[[ 11 -15  -4   9 -31 -22  -4  38 -36  12  20  31]
 [ 15 -18  -3  12 -32 -23  -2  43 -39  12  21  29]
 [ 17 -19  -1  16 -38 -26  -4  50 -41  17  25  38]
 [ 23 -31  -6  16 -54 -36  -3  68 -57  22  33  52]
 [ 21 -27  -4  14 -43 -36  -3  56 -49  19  28  42]
 [  9  -9  -1  10 -15 -12   1  25 -18   8  10  15]]
->
[[  9  21  23  17  15  11]
 [ -9 -27 -31 -19 -18 -15]
 [ -1  -4  -6  -1  -3  -4]
 [ 10  14  16  16  12   9]
 [-15 -43 -54 -38 -32 -31]
 [-12 -36 -36 -26 -23 -22]
 [  1  -3  -3  -4  -2  -4]
 [ 25  56  68  50  43  38]
 [-18 -49 -57 -41 -39 -36]
 [  8  19  22  17  12  12]
 [ 10  28  33  25  21  20]
 [ 15  42  52  38  29  31]]

[[ 17   8  19  11   9  18  17  18  21  20   9  11  18   9  10  11]
 [ -8  69 -12  70  70 -13  -8  -8 -10 -10  70  71  -9  69  70  71]
 [-10  58 -18  57  56 -17  -8 -10 -16 -16  58  55 -12  59  58  56]
 [ 64  -7  62  -7  -5  63  65  64  62  63  -8  -3  64  -8  -7  -6]]
->
[[ 64 -10  -8  17]
 [ -7  58  69   8]
 [ 62 -18 -12  19]
 [ -7  57  70  11]
 [ -5  56  70   9]
 [ 63 -17 -13  18]
 [ 65  -8  -8  17]
 [ 64 -10  -8  18]
 [ 62 -16 -10  21]
 [ 63 -16 -10  20]
 [ -8  58  70   9]
 [ -3  55  71  11]
 [ 64 -12  -9  18]
 [ -8  59  69   9]
 [ -7  58  70  10]
 [ -6  56  71  11]]

[[25 61 16 -1]
 [-4  0 29 21]]
->
[[-4 25]
 [ 0 61]
 [29 16]
 [21 -1]]

[[-21 -63]
 [-73  39]
 [-40  66]
 [-51 -30]
 [-39  33]
 [ 39 -66]]
->
[[ 39 -39 -51 -40 -73 -21]
 [-66  33 -30  66  39 -63]]

[[-14 -25  -1  -5  44]
 [-29 -21 -28 -31 -21]
 [ 43  53  30  34 -34]
 [ -3   0  -6  -6 -43]
 [-45 -51 -33 -37  32]
 [ 28  33  21  23  22]
 [-53 -56 -41 -47  17]
 [-30 -25 -25 -30 -28]
 [-14 -10 -15 -16 -34]
 [-51 -64 -36 -40  31]
 [ 24  32  13  17 -49]]
->
[[ 24 -51 -14 -30 -53  28 -45  -3  43 -29 -14]
 [ 32 -64 -10 -25 -56  33 -51   0  53 -21 -25]
 [ 13 -36 -15 -25 -41  21 -33  -6  30 -28  -1]
 [ 17 -40 -16 -30 -47  23 -37  -6  34 -31  -5]
 [-49  31 -34 -28  17  22  32 -43 -34 -21  44]]

[[ 10   2  -7 -19]
 [  4  -7   1  -3]
 [  2  -8  -3  -3]
 [ 51  78  32 -74]
 [ -1   6  12   8]
 [  5   4 -21 -25]
 [ -2  15 -24 -21]
 [  1  -6  -6  -4]
 [-19 -19 -24  15]
 [ 36  79  44 -45]
 [ -2   1  -9  -5]
 [  2   6  16   7]]
->
[[  2  -2  36 -19   1  -2   5  -1  51   2   4  10]
 [  6   1  79 -19  -6  15   4   6  78  -8  -7   2]
 [ 16  -9  44 -24  -6 -24 -21  12  32  -3   1  -7]
 [  7  -5 -45  15  -4 -21 -25   8 -74  -3  -3 -19]]

[[ -7 -26  37  48  33 -10  42  -5  -3 -16   5  -4]
 [-26   7   5  24  14 -22   5 -20 -13 -13 -15 -10]
 [ 32  41 -41 -59 -42  34 -36  39  24  40  10  14]
 [  7 -14  35  39  31   6  45   2   6  -1  14   3]
 [ 44  58  -8 -14  -7  44 -10  42  47  57  32  34]
 [-23 -43  39  45  35 -29  43 -30 -23 -34  -5 -18]]
->
[[-23  44   7  32 -26  -7]
 [-43  58 -14  41   7 -26]
 [ 39  -8  35 -41   5  37]
 [ 45 -14  39 -59  24  48]
 [ 35  -7  31 -42  14  33]
 [-29  44   6  34 -22 -10]
 [ 43 -10  45 -36   5  42]
 [-30  42   2  39 -20  -5]
 [-23  47   6  24 -13  -3]
 [-34  57  -1  40 -13 -16]
 [ -5  32  14  10 -15   5]
 [-18  34   3  14 -10  -4]]
---
[[ -1 -74 -39]
 [-43   3 -39]
 [ 41  68  50]
 [ 15  25   0]]
->
[[-43   3 -39]
 [ 41  68  50]]

[[ 29  68 -38]
 [ -2  -3  16]
 [-64 -30 -35]]
->
[[ -2  -3  16]
 [-64 -30 -35]]

[[ 58  10 -10]
 [  0 -41  -3]
 [ 48  34  -7]
 [ 38  10  -4]]
->
[[  0 -41  -3]
 [ 48  34  -7]]

[[ 19  27  28]
 [-25 -19 -27]
 [-21 -37 -51]
 [ 25  56   1]
 [  6   9 -65]]
->
[[-25 -19 -27]
 [-21 -37 -51]]

[[-39  11  -1  10  43]
 [ 33 -64  56 -22  24]
 [ 14  24  -2  -2 -43]
 [ -4  -7  35   4 -30]
 [ 14  32 -46  -4 -30]]
->
[[ 33 -64  56]
 [ 14  24  -2]]

[[  1  65 -12]
 [-52  20  14]
 [-16   3   2]
 [-21 -14  -2]]
->
[[-52  20  14]
 [-16   3   2]]

[[ 75  22  10  33]
 [-35 -10  -5 -16]
 [ 53  16   7  24]
 [-65 -19  -9 -29]
 [ -4  -1   0  -2]]
->
[[-35 -10  -5]
 [ 53  16   7]]

[[-22 -34 -32   0 -43]
 [  3 -14 -63  12  -6]
 [-17  16 -59  21   3]]
->
[[  3 -14 -63]
 [-17  16 -59]]
